[[106 120 132 127 106 123 118 107 127 115 118 111 147 129 124 119]
 [125 147 126 117 131 130 127 132 114 124 151 129 110 118 121 146]
 [106 124 114 119 105 119 117 108 119 113 117 106 145 124 120 133]
 [154 116 144 149 152 143 150 149 144 148 137 157 112 146 151 123]
 [106 138 119 125 110 115 117 112 111 111 131 111 135 119 120 128]]
->
[[106 138 119 125 110 115 117 112 111 111 131 111 135 119 120 128]
 [106 120 132 127 106 123 118 107 127 115 118 111 147 129 124 119]
 [125 147 126 117 131 130 127 132 114 124 151 129 110 118 121 146]
 [106 124 114 119 105 119 117 108 119 113 117 106 145 124 120 133]
 [154 116 144 149 152 143 150 149 144 148 137 157 112 146 151 123]]

[[128 126 119 117 117 127 112 147 114 102 120 117 137]
 [130 126 122 120 127 127 119 145 121 110 125 123 135]
 [130 125 116 115 114 126 108 148 111  99 120 115 134]
 [129 125 121 118 124 126 117 142 119 110 126 120 135]
 [130 125 120 117 122 126 115 143 117 108 125 119 135]
 [131 126 117 117 119 126 111 144 115 105 124 118 132]]
->
[[131 126 117 117 119 126 111 144 115 105 124 118 132]
 [128 126 119 117 117 127 112 147 114 102 120 117 137]
 [130 126 122 120 127 127 119 145 121 110 125 123 135]
 [130 125 116 115 114 126 108 148 111  99 120 115 134]
 [129 125 121 118 124 126 117 142 119 110 126 120 135]
 [130 125 120 117 122 126 115 143 117 108 125 119 135]]

[[149 141 124]
 [149 105 110]
 [150 142 106]
 [116 111 150]
 [154 151 150]
 [148 148 127]]
->
[[148 148 127]
 [149 141 124]
 [149 105 110]
 [150 142 106]
 [116 111 150]
 [154 151 150]]

[[121 115 144 119 151 133 131 122 132 136 135]
 [109 112 139 144 149 156 144 105 135 145 124]]
->
[[109 112 139 144 149 156 144 105 135 145 124]
 [121 115 144 119 151 133 131 122 132 136 135]]

[[129 121 137 125 130 114 122 117 124 130]
 [132 133 132 135 118 121 127 119 114 101]
 [129 119 120 123 134 157 130 144 137 129]
 [131 128 130 146 128 118 119 125 129 120]
 [129 130 132 135 132 105 120 116 127 139]
 [129 125 122 117 126 142 133 132 123 122]]
->
[[129 125 122 117 126 142 133 132 123 122]
 [129 121 137 125 130 114 122 117 124 130]
 [132 133 132 135 118 121 127 119 114 101]
 [129 119 120 123 134 157 130 144 137 129]
 [131 128 130 146 128 118 119 125 129 120]
 [129 130 132 135 132 105 120 116 127 139]]

[[111 147 106 108]
 [114 142 117 116]
 [122 141 113 123]
 [144 116 143 135]
 [136 130 124 131]
 [145 122 134 133]
 [132 134 122 134]
 [102 140 115 109]
 [131 123 128 128]
 [142 110 145 148]]
->
[[142 110 145 148]
 [111 147 106 108]
 [114 142 117 116]
 [122 141 113 123]
 [144 116 143 135]
 [136 130 124 131]
 [145 122 134 133]
 [132 134 122 134]
 [102 140 115 109]
 [131 123 128 128]]

[[135 126 134 138 140 124 122 132 123 141 123 122 140 137 139 137]
 [ 99 133 133 104 140 137 123 123 126 141 132 124 139  99 139 139]]
->
[[ 99 133 133 104 140 137 123 123 126 141 132 124 139  99 139 139]
 [135 126 134 138 140 124 122 132 123 141 123 122 140 137 139 137]]

[[119 150 133]
 [154 116 122]]
->
[[154 116 122]
 [119 150 133]]

[[116 102 115 133 145 149 117 135 139 147 116 100]
 [111 118 114 133 142 150 111 146 131 137 124 107]
 [145 136 156 102 123 109 140 110 120 121 140 137]
 [122 140 117 134 122 129 124 136 118 119 135 134]
 [122 104 110 141 142 148 126 128 141 147 112 112]
 [147 113 148 119 144 118 139 116 148 140 108 125]
 [136 139 133 129 119 118 127 131 128 112 131 134]]
->
[[136 139 133 129 119 118 127 131 128 112 131 134]
 [116 102 115 133 145 149 117 135 139 147 116 100]
 [111 118 114 133 142 150 111 146 131 137 124 107]
 [145 136 156 102 123 109 140 110 120 121 140 137]
 [122 140 117 134 122 129 124 136 118 119 135 134]
 [122 104 110 141 142 148 126 128 141 147 112 112]
 [147 113 148 119 144 118 139 116 148 140 108 125]]
